In the rows, zero is written as 128.
A single turn carries every row of the set below to another of its rows. Some are shown first; where does it send the rows asked next?
Ref: [123 164 134  86 130 157 106 126 133 133 172  83 148 116 129 180  92 124
  98 144 132 132 147 136 148 143 121 134 155 128  90 131 112 120  89 117
 117 122 135 156  86 126 148 141 130 103 134]
guvet: [155 170 136 116  92 152 116 119 128 141 154 117 141 120 144 136 108 120
 134 132 129 115 139 120 148 119 130 149 144 136  96 171 133  97 112 138
 124 143 163 148 136 115 127 135 166  91 147]
doput: [118 141 133 115 109 165 143 121 117 153 137 130 135  91 133 164 107  86
  75 122 128 118 111 145 151 138 116 154 133 112 128 150 159 116  97 117
 131 125 142 159 123 118 140 151 142 109 147]
mep: [141 133 119 136 158 153 145 137 112 149 166 123 118 105 127 157  95 123
 101 164 126 125 131 117 133 109 106 140 131 129 123 174 136  94 111 119
 128 140 109 160 119 113 173 126 150 102 130]
toz: [131 156 118 141  98 148 128 134  85 133 160 130  77  97 121 156 105 104
 110 142 125 156 124 124 129 152 138 126 161 139 121 139 145  96 120 116
 116 134 127 147 109 127 106 129 140 122 103]
moli: [130 160 151 119  97 148 131 136  93 165 147 117 141 117 122 159 114  68
 115 122 124 153 110 147 134 149 121 121 146 160  91 138 128 151 100 122
 126 129 143 148 121 104 161 105 153 142 112]
Las: [124 162 137 116 109 130 142 169 106 155 161 125 119 110  89 147  96 120
 121 153  86 132 132 157 132 154 106 109 151 158  91 123 126 151 112 114
 126 134 129 145 122 109 136 122 159 134 104]
kiti: [130 154 127  94 152 159 118 151 133 144 151 102 145  88 118 158  97 141
  90 142 126 110 104 132 129 152 134 140 173 141 122 151 142 140 111 145
 132 122 146 115 101 146 144 140 153 125 118]
muvur: [138 159 143 126 120 157 119 117 125 166 121 120 125 117 136 184 126 128
 114 119 145 143 144 101 151 143 143 132 160 144  84 149 118 121 100 127
 108 127  97 154 125 104 124 135 135 109 136]
fiv: [130 176 124  85 110 140 128 138 100 153 157 122 156 118 117 153 114 116
 107 145 107 132 102 136 112 162 115 105 134 126  65 160 134 100  92 119
 118 131 142 152 128  96 145 110 147 167 116]
Gupe: [121 177 132 120 167 156 127 130 103 146 157 120 146 111 122 157 114 137
 110 195 118 112 116 150 131 152 110 114 130 123 130 135 133 130 106 126
 124 137 143 132 128 110 158 138 143  97 107]
vuzut: [161 155 159 106 120 133 143 127 127 135 155 121 152 133 112 145 121 134
  82 160 131 106 130 125 106 153 134 145 148 134 144 140 118 120  84 140
 155 132 129 151 147 138 117 117 151 111 129]
tevi: [118 175 120 125  97 155 140 166 145 150 136 119 148 121 111 135  96 117
 101 158 118 121 139 121 129 146 111 102 141 131  82 156 120 118 137 133
 133 145 132 166 116  89 126 100 166 129 114]
Gukuv: [138 163 161 138 102 131 138 131 115 140 150 116 122 109 111 139 108 103
 126 149 101 137 115 126 135 151 129 115 153 157 119 164 131 134 105 108
 148 153 107 179 116 100 160 114 183 134 101]
vamon: [137 167 124 104 122 157 121 130 122 150 134 137 156 141 130 157 136 142
 125 144  99 130 105 130 135 134 144 113 139 134 128 147 146 113 164 140
 112 136 150 143 103 129 145 113 137 136 129]
fola: [136 157 132 106 117 160 126 126 117 173 138 131 114 100 120 179 119 147
 106 135 108 148 135 116 122 149 151 114 161 133  88 122 125 112  85 116
  99 136 124 140 107 132 114 152 135 141 146]
Poga: [122 127 122 134 139 121 141 125 121 130 174 150 153 139 127 138  94 136
 123 123 125 123 133 117 128 149 112 133 159 133 112 117 109 125 125 142
 124 127 126 121 128 106 107 132 140 144 111]
Lasol: [125 154 130 135 153 121 126  97 131 120 161 124 152 107 118 142 109 114
 128 114 108 122 126  93 128 146 149 134 141 113 123 125 130 115 124 121
 115 136 123 146 118 108 122 136 175 131 103]
Napef: [116 176 141 116 122 152 123 118 141 137 138 146 135 119 112 128 124 109
  93 173 125 113  96 138 146 135 126 134 143 115 141 157 133 119  83 117
 155 165 156 133 122 112 154 128 160 119 132]
Mege: [143 153 145 121 105 157 125 129 112 152 128 131 109 130 124 145 112 168
 106 135 116 142 138  86 134 135 127 110 172 139  99 150 122 100  98 123
 124 128 109 149 123 117 122 124 163 129 157]
ves: [164 163 130 106 127 132 138 116 157 154 142 131 161 131 123 163 123 141
 122 142 125 143 111 127 131 154 131 109 136 108 122 140 113 121 121  97
 127 129 126 146 102 120 129  85 116 122 107]
lala: [141 150 131  99 109 142 133 132 115 147 164 130 139 106 136 152 102 150
 110 201 129 149 117 140 126 137 123 153 163 121 127 143 138  92  89 123
 123 127 128 158 109 120 102 121 152 139 135]
bet: [131 135 117 137 142 151 127 147 121 139 168 118 137 123 114 135 114 119
  96 118  90 124 121 148 140 129 108 113 144 146 152 125 163  98 104 136
 137 130 125 160 132 131 132 103 180 126 103]
teb: [115 150 129 107 129 145 139 118 109 118 154 129 168 132 133 154 111 102
 106 103 144 139 119  96 126 126 130 124 162 126 122 106 122 117 106 125
 133 139 145 128 102 123 131 134 157 163 110]
Degus: [141 174 145  98 166 137 137 122 144 182 159 127 146 156 128 148 100 106
 118 131 135 134 110 118 123 128 137 150 150 150 114 161 130 119 105 123
 116 131 158 144 122 122 139 128 152  89 124]
Sim: [125 129 130 120 132 137 151 135 131 141 154 129 146 124 139 159 122  98
 107 101 122 124 125 140 148 124 110 125 147 154 142 128 149 108  78 137
 137 151 128 160 130 111 154 110 162  99  79]
vodi: [143 124 119 121 149 139 132 137 136 166 179 134 138 106 118 165 109 100
 108 103 103 138 106 164 141 143 100 110 148 141 136 126 135 101  88 125
 133 134 145 142 118 128 139 123 145 128  92]
pel: [122 145 122 126 114 144 132 127 102 133 164 117  77 119 125 168  94  99
 105 128 138 158 127 116 144 160 117 125 161 136  91 136 125 107 103  96
 117 115 121 149 108 119 123 123 132 103  92]
nopu: [126 145 133  82 105 144 132 126 146 114 129 127 150 145 120 155 128 160
 111 126 112  98 124 125 153 161 136 121 149 125 104 140 132 132 114 124
 127 140 136 139 122 114 160 102 126 120 115]
ris: [129 178 118 128 132 156 125 124 116 152 163 123 162 141 149 133 119 119
  91 139 132 133 105 153 147 143 106 123 128 132 108 159 110 154  92 116
 151 135 145 117 124 131 146 118 146  90 129]
somik: [149 155 100 103 130 143 150 149  90 149 181 131 140 112 115 135  96 134
  79 120 126 137 138 153 133 135 110 120 151 122 113 137 135 119  82  99
 135 156 138 153 130 128 131 131 135  91 151]
vubus: [103 170 139 106  97 125 138 125 116 151 156 123 169 107 133 165 121 112
 100 136 106 139 126 138 139 168 140 112 133 143 104 183 104 124 114 136
 116 152 115 175  95  97 145 128 150 119 108]
keza: [125 149 125 126  86 143 126 122  86 115 162 128  74 131 126 149 112  99
 102 116 120 140 136 109 135 144 131 126 157 148  96 141 132  98 104 123
 124 139 133 150 122 128 135 129 146 101 112]

Degus turns into kiti
nopu turns into ves
Now find these:
Gukuv turns into moli
doput turns into somik
keza turns into pel
fiv turns into tevi
Napef turns into ris
muvur turns into fola
Poga turns into Lasol
Ref turns into lala
vodi turns into bet

